Some points, one per row:
np.array([-21, -6, -34, 3, -3, -3, -67, 4, -3, 15, 76, 91, 43, -3, -34, -14])
np.array([17, 6, -2, 14, 113, 84, 95, 96, 121, -14, -29, -67, -43, -49, -57, 0])
np.array([-16, 39, 58, 59, 108, 92, 82, 79, 53, 0, -42, -57, -36, -58, -22, -9])
np.array([-11, -27, -21, -10, 25, -3, -28, 8, 5, -31, 18, 1, 28, 42, -49, -4])
np.array([-40, -27, -21, -1, -34, -22, -2, -5, 1, 22, 74, 72, 31, 8, 9, -14])
np.array([-27, -21, -48, 3, 12, 2, -41, -39, -17, 31, 63, 62, 31, 21, -57, -31])
np.array([-16, -21, -48, -26, -49, -7, -48, -9, -23, -25, -23, -41, -36, 15, 33, 41])
np.array([17, -33, -34, 27, -49, -28, -11, 12, -23, -46, -35, 22, 45, 65, 41, -9])
np.array([-16, -16, 6, -39, -34, 6, -7, 8, 8, 103, 42, 36, -14, -29, -3, -19])
np.array([7, 10, 6, -1, -12, 2, -7, -5, -35, 0, 52, 72, 73, 35, -28, -4])
np.array([-21, -21, -27, -32, 19, -22, -28, -5, 15, 4, 77, 71, 67, 33, -17, -31])
np.array([-48, -6, -21, 14, -91, -12, -7, 8, 18, 79, -35, -57, 17, -8, 52, -25])
np.array([-21, -21, -6, -15, -7, -12, 6, -9, -42, -14, -42, -22, 14, 24, 33, 19])
np.array([-27, 17, 6, 40, 75, 68, 105, 108, 104, -4, -58, -57, -30, -23, 1, -9])
np.array([-21, 17, -57, -5, -22, -7, -11, -5, 12, 106, -4, -12, -59, -29, -22, -19])
np.array([51, -27, -2, -10, 22, -7, 2, -20, -58, -14, -4, -34, -19, -49, -17, -19])
np.array([-21, -33, -40, -56, -57, -34, 16, -32, -42, -4, 48, 47, 47, 55, 57, -31])
np.array([-27, -16, -6, 3, 9, 6, -22, 4, -8, 12, 8, -57, 47, 40, -28, 0])
np.array([-21, 17, -16, -76, 1, -22, 2, -25, -42, -25, -13, -49, 17, 40, 22, 15])
np.array([23, -11, 6, -15, 53, 28, 85, 90, 113, -19, -35, -17, 10, -68, 56, -19])
np.array([-16, 6, -27, -5, 51, 22, -34, -14, -35, -55, -23, -28, -9, 15, 1, 46])
np.array([57, 17, 31, -26, 45, 22, -41, -5, -3, -14, -42, -34, -30, -79, -49, -46])
Then 16 other points, each followed by its number:
np.array([-11, -48, -34, 14, -34, -34, -16, -46, 1, -19, 48, 41, 72, 40, -12, 4]) 0
np.array([-56, -27, -21, -39, -91, -22, -7, -46, -8, -4, -29, 9, 7, 40, 50, -4]) 1
np.array([-6, -33, 2, 3, -49, -28, -22, -5, -49, -14, -50, -3, -9, -3, 38, 31]) 2
np.array([83, -40, -34, -15, 28, -34, -34, -25, 5, 12, -50, -34, 10, -23, -28, -14]) 3
np.array([17, -6, -11, 11, 57, 2, 16, 18, 67, 4, 0, -34, -51, -49, -41, -19]) 4
np.array([-11, 13, -11, 47, 16, 59, 80, 86, 103, -89, -23, 1, -14, -29, 9, -4]) 5
np.array([81, -2, 17, 30, -41, -3, -16, -25, -23, 8, -58, -28, -36, -29, -34, -31]) 6
np.array([60, 6, -6, 14, -7, -57, -11, -9, -17, -38, -29, -41, -43, -35, -28, 4]) 7
np.array([98, -11, 39, -26, -41, -28, -7, -20, -23, -75, -58, 5, -43, -18, 9, -4]) 8
np.array([-40, 6, -16, 14, -3, 2, -7, -25, -23, -19, -8, -22, 14, 55, -12, 12]) 9
np.array([-27, -6, -40, -15, -41, -28, -48, -20, 12, 15, 101, 94, 23, -23, -28, 12]) 10
np.array([-6, -16, -21, 18, -7, -17, -11, -9, -42, 86, 62, 49, -9, -18, 52, -25]) 11
np.array([-40, 39, 54, 64, 53, 86, 90, 85, 67, -9, -18, -49, -59, -29, -67, 0]) 12
np.array([42, 114, 107, 119, 92, 91, 58, 36, 22, -14, -29, -49, -43, -68, -34, 0]) 13
np.array([69, -11, 46, 14, -28, -22, 2, -5, 1, 0, -18, 22, -80, -49, -67, 4]) 14
np.array([10, 2, 20, -26, 12, -28, 19, -46, -35, -25, -35, -57, -9, 27, 13, 31]) 15
Which of these numbered points is nearest to each point below, looking only along the 5 directions in which the first points spread most? Its number follows each.
np.array([-11, -16, -16, 3, 1, -22, -11, -25, 18, -46, 0, -34, 23, 64, -49, 28]) > 9
np.array([70, 6, -11, -1, -12, -41, -22, 15, -49, -19, 8, -3, -36, -49, 13, -25]) > 3
np.array([-16, 2, -6, 27, 28, 6, 39, 46, 83, -4, -29, 9, -43, -68, -49, -14]) > 4
np.array([104, -16, 13, -47, 1, -28, -7, -9, 1, -25, -42, -28, -24, -29, 13, 28]) > 8
np.array([-21, -11, 6, 3, -78, 2, 2, -14, -23, 111, 8, 16, -14, -35, -3, 8]) > 11
np.array([67, 20, 6, -10, 9, 6, 6, 12, -29, -14, -8, -12, -30, -13, -12, -46]) > 3
np.array([-2, -11, -21, -39, 19, 6, -7, -25, 15, 50, -13, -78, -43, -35, -41, -4]) > 6
np.array([70, 13, -11, -39, -12, -3, -34, -9, -17, -38, -23, 1, -36, -29, 9, -31]) > 3
np.array([-6, -6, -16, 7, 25, -3, -2, 31, 90, 0, 12, -3, -24, -29, -22, 15]) > 4
np.array([3, -16, -48, -26, 5, -7, -7, -5, 27, 67, -35, -12, -36, -42, -41, -75]) > 14
np.array([-27, -16, -21, -20, 1, 25, -11, -46, 1, -89, -35, -41, -9, 21, 59, 43]) > 15
np.array([3, -6, -16, -10, -127, -34, 6, -39, -17, 8, -35, 16, 14, 18, 82, 15]) > 1
np.array([-6, 2, -6, -26, 28, -3, -34, -9, -29, -55, -92, -12, 10, 5, -17, 22]) > 15
np.array([10, 6, -16, 3, 9, -7, -7, -5, -58, 46, 91, 59, 20, 18, -67, 8]) > 10
np.array([72, 87, 88, 18, -22, 2, 2, 18, -3, 12, -29, -17, -30, -42, -34, 15]) > 14
np.array([-48, 92, 73, 103, 81, 109, 112, 117, 65, 8, -23, -41, -14, -18, -22, 4]) > 12
np.array([3, -6, 13, -26, 41, -3, 2, 4, -8, -31, -68, -91, -9, -23, 71, 91]) > 15
np.array([37, -27, 2, 27, -28, -22, 9, -46, -12, -38, -79, -28, -24, -29, -7, -31]) > 7
np.array([26, 109, 102, 64, 43, 50, 19, 41, -8, -25, -18, -12, -14, -18, -34, -19]) > 4
np.array([98, 116, 90, 35, 9, -7, 13, -32, 18, 4, -18, -17, -59, -35, 1, 15]) > 14
np.array([66, -33, 17, -10, 1, -22, 6, -20, -35, 8, -8, -7, -43, -49, -22, 8]) > 3
np.array([-33, 17, -11, -5, -34, -3, 16, -25, -49, -4, 63, 43, 69, 38, 13, 0]) > 0
np.array([-40, -11, -27, -10, -28, -12, -48, -55, -23, -9, 30, 43, 65, 44, 13, -14]) > 0
np.array([-11, -27, -27, -1, 5, -22, -16, 33, 73, 25, 8, -34, -14, -23, -22, -25]) > 4
np.array([92, -11, 39, 11, -34, -3, -28, 4, -29, 15, -8, -12, -51, -49, 36, 0]) > 6
np.array([-2, -6, 6, -15, -22, 9, -41, -39, -58, -31, -35, -49, -9, 55, 16, 0]) > 15
np.array([-11, 13, -27, -32, 12, 2, -22, 8, -12, 8, -13, 12, 31, 47, 9, 8]) > 9
np.array([118, 115, 120, 38, 25, 6, 2, -9, -17, -89, 0, -28, -36, -79, 5, -4]) > 8
np.array([74, 6, 6, -26, -12, -7, -22, -9, 1, 4, -68, -22, -51, -49, 9, 39]) > 6
np.array([-48, -27, 10, -20, -7, -57, -34, -20, 27, 8, -18, -34, 26, 21, -28, 22]) > 9
np.array([-66, 20, -77, -39, 36, 13, -48, 12, 5, 22, -4, -7, -36, 1, -41, 12]) > 9
np.array([7, -27, -11, -47, 19, -17, -2, -9, 35, 8, -50, -17, -19, -58, 22, 8]) > 6
np.array([-48, -21, -2, -15, -28, -28, -22, -39, 18, 120, 18, -3, -1, -8, 5, -19]) > 11
np.array([-11, 65, 82, 126, 71, 102, 111, 122, 108, -14, -35, -49, -51, -49, 1, 12]) > 12
np.array([-40, -16, -27, -32, -3, -57, -22, 12, -35, -19, 0, -91, -19, 5, -28, 25]) > 15
np.array([20, -27, 6, -32, -3, -17, -48, -55, -29, 72, 0, 12, -43, -68, 5, -25]) > 14
np.array([-11, -16, -6, -47, 19, -41, 9, -46, 8, 12, 37, 28, 62, 72, -12, 4]) > 0
np.array([51, 116, 120, 100, 81, 90, 2, 22, 25, -31, 0, -57, -43, -42, -28, 19]) > 13
np.array([-40, -48, -11, -39, 5, -22, -7, -32, -29, 12, 37, 22, 73, 44, 9, -55]) > 0
np.array([-66, 10, -27, -5, -3, -17, -7, -32, -23, 105, 0, -12, -36, 8, -12, -55]) > 11
np.array([-11, -2, -2, -15, -3, -57, 2, -39, -17, 0, -13, -7, -5, 1, 28, -9]) > 2
np.array([-56, 88, 76, 103, 33, 87, 65, 73, 55, -4, -29, -22, -43, -13, 16, -14]) > 12
np.array([-27, 10, 46, 78, 86, 108, 105, 107, 111, -38, -13, -57, -19, -92, -34, 4]) > 12
np.array([88, 101, 124, 83, 74, 65, 41, 36, 5, -75, -58, -41, -14, -23, -22, -19]) > 13
